Rows are one point carried round by a steady rotation, each followed by how many steps it has turned.
The counts run from 0 to 226.
[  4 -12 -13  19   8   2  -5   3  -2  14  13 -26  21  15 -12  -3   2  15
  -5   0  -8   6  -1   9 -15   6   0  14  24   7   0   8  -5   2] | 210
[  4  -3 -10  13  10 -16 -11  -3  -8   7   8 -16  24  10 -22   2  -4  20
  12  -1  -3 -10  -2 -19  11   4   4  16   9  -2   8  -1  -8 -12] | 65
[-10  -3 -18  20   2  -5  -3   3  -1   0   9 -15  30   1  -3   4   9  29
   1   1 -10   4   0 -16   8  -2   5  -1  22   7  10   9  -7  -3] | 129
[-13  -8  -8  26  15  10  -4  -5   3   6  19 -24  15  11 -10 -12  -9  25
   8  -1 -11  13   5   0   2  -5   6   9  12   4   2  -3  10 -11] | 115
[-13   4 -16  23  13  -3  -5  -5  15   8  22  -6  -3   0 -16   9  -2  20
   4  18  -5  -3  12   2   9  -8   0  13  18   4  15   6 -10   0] | 94
[  6  -5 -21  16   4 -13  -4   3  -5   6   7 -19  16  -2 -13   1  19  19
   4  10 -10   0  -3  -1  10   7  -5   8  24   8  -2  18 -16  -5] | 70
[ -6  -5  -8  25  -5  -8  -9   5  -3   8   9 -22   6   7 -31 -10  13  10
  13   7   7  -2   3  -5  11  17   4  22  11   1  -2   0   2 -12] | 162
[  3  -1 -23  16   4 -16  -8   4  -7  -7  17 -22  19  -1 -18  -5  12  20
  10  10  -9  -1  -2  -1  10  13  -2   5  17   5   3  10 -10  -4] | 69
[ -5   4  -9  28  -3 -11  -2  -1  -8   6  14 -18   6   0 -29   0  19  -3
  11  10  -3  -5  17   2  -3  13   0  22  18  -8   9   8   1   2] | 85
[-10  -5  -7  28   8  -1 -14 -12  -3   4  11 -14   0   0 -29 -13   7  18
  11   4   5  13   7  -2  12   0   4   9   4 -14   0 -12  -4 -14] | 103
[-14  -6 -12  27  12  -4 -16 -13  -1   8   8 -10   1   0 -22 -11  16  21
   2   7   6  13   5  -5  10   5  -1   4  10 -12   0 -11 -14 -13] | 104
[  4   6 -24  20   6 -12 -11  -4  -7  -5  14 -18  26   3 -18  -8   6  17
   7   8  -7  -6  -2  -5   6  19   3   5  14  -1   5   7  -3   2] | 68
[  0 -13 -12  20  22  -3   5 -26  -9   6   9 -16  11  10 -17  -8   1  13
  10   0 -20  13   4   0   2  -8 -10  13   9  -6   6   7  -8 -15] | 119
[-19  -4 -14  31   8  -4  -3 -18  -2   1   9  -6  11  -3 -13  -9  22  13
   8  10  -6  11   9  -4   1   9  -3   6  11 -15   5  -2  -3 -13] | 180
[-19  -4 -18  22  18  -9 -14 -16  -1   7   4 -10   1   4 -22  -9  12  16
   2   7   3   6   5  -5   8   6  -4   0   9 -10   6  -8 -21  -6] | 105
[-14   1 -20  19  17 -16  -5  -8  -4   9  11  -2  13   0 -16   1  14   4
 -11  -1  -5  11   3 -11  -8   1  -7  10  13 -11  20  -8 -20 -10] | 46
[-18   1 -24  22  16  -1  -1   6  10   9  12 -19   1  11 -23 -11  -3   5
  -9   1   2   9  -5  -4  -1   1  -1   7  19  17  14  -1  -3  -8] | 110
[  4  -1 -14  17   4 -16 -12   4  -6   9  16 -21  -2   0 -31  -8  18   5
   8  10   2   2   4   4   3  12  -7  18  17   0   4   2 -17  -1] | 10
[-11  -5 -19  26  15  -4 -11 -11   5   9  18 -13  16   5   3  -4   7  26
 -12   0 -17  13  10   5  -7  -7  -1  11  11 -10  10  -3  -4  -6] | 193
[-13   3 -14  25  10   1   3  -5  -8   2   1 -15  31   5 -22   0   1  11
   1  -4   5   1  -4 -22  -3   8   9   5  22   2  13   0   1  -7] | 126
[  1   6 -19  17  11 -17   4 -13  -6   3   8  -7  19   5 -21   6   5   4
   4   9  -9 -14   4 -14   3  12  -4  19  16  -1  16  11 -10  -6] | 219
[ -8  -6 -16  21  15  -8  -8 -10  -5   9  18 -19   7   7  -7  -6   4  18
  -8  -5 -25  12  12   1  -6 -12  -6  13  11 -11  13   2  -6  -2] | 194
[  2  -6  -7  15  15 -10 -12  -3  -9  12   3 -12  16   4 -26   2   7  14
  -2 -10   9  10  -3 -20   4  -7   0   9  12  -4  10  -9 -23 -12] | 200
[  5   9 -18  22   3 -15   4  -5  -5   1  13 -14  19   0 -26   2   3   2
  12  10  -5  -8  -2  -9   5  10  -2  19  16   4  13  14  -2 -10] | 220
[  7  -3  -9  20   7  -1  -7  -1   5  24  10 -13  12   9 -17  18  -4  13
  -8   3   4 -10   8   1  -9  -3   8  22  22   2  15   3 -14  10] | 0
[ 10  -6 -10  19  11   1 -13 -16  13  18  10  -4   7   6 -17  10  -6  26
   3  20   3  -7   1   5   8  -2   3  19  15   0   1   6 -14  -6] | 154
[ -5  -1 -15  23   6  -3  -4 -15   6   7  22  -4  21  10  -4   8   0  16
  13  21  -2 -13  15  -3  -6  17   4  19  12  -8   8   0   0  -6] | 80
[-17  -6  -5  26   4   4   3   0   7  14  21 -15  10  13 -15  -1  -4   8
  13   7   2   4  12  -5  -4   0   6  26  10   5  10  -1   9 -16] | 174
[ 11 -21  -4  15   7   2  -5 -15  -6  18   2 -19  23  12 -15   5   1  21
   9   4  -2   1   2  -5   0  -4   4  18  19  -1  -1   7 -11  -8] | 213
[  9  -2 -15  24  16   6 -10  -7   2   3  19 -22  15  -3 -14  -8  -4  21
  -5   4 -14  14  -3  11  -1  -5   2   3  20  -2   3   5  -6   3] | 56
[ -9  -2  -8  18  -4  -8  -1   9  -6   9  10 -25  17   3 -23   6   9  15
  12   3  -2 -12  10  -7   5   1   7  12  25  13   9  14  -4   9] | 224
[ -6 -11 -17  21  16  -4   3 -14  -7  11   6 -10  18   9 -14  -4  14   1
   2   5  -6  21   0  -7  -9   9  -7  17  16  -5   5  -2 -13 -20] | 121
[  0   9 -19  23  -4 -17 -14  16  -1   8  14 -17  14  -6 -16   2  21  17
  -9   4  -4   1  -1   0   1   7  -2  13  21   0   7   8 -14   1] | 146
[ -3  -4 -11  22   9  -3  -6  -4   2  13   1 -17  -2   9 -40  -1   4   7
   1   7  12 -11   2  -2   6   9   4   7  21  12   5   5  -9   4] | 13
[-12   2  -8  27   5  -6  -8   6   8  15  25 -19  -3  11 -13  -6   3  10
  -1   4  -3   5  19   7  -6  -5   3  30   8  -4  14  -5   5  -6] | 98
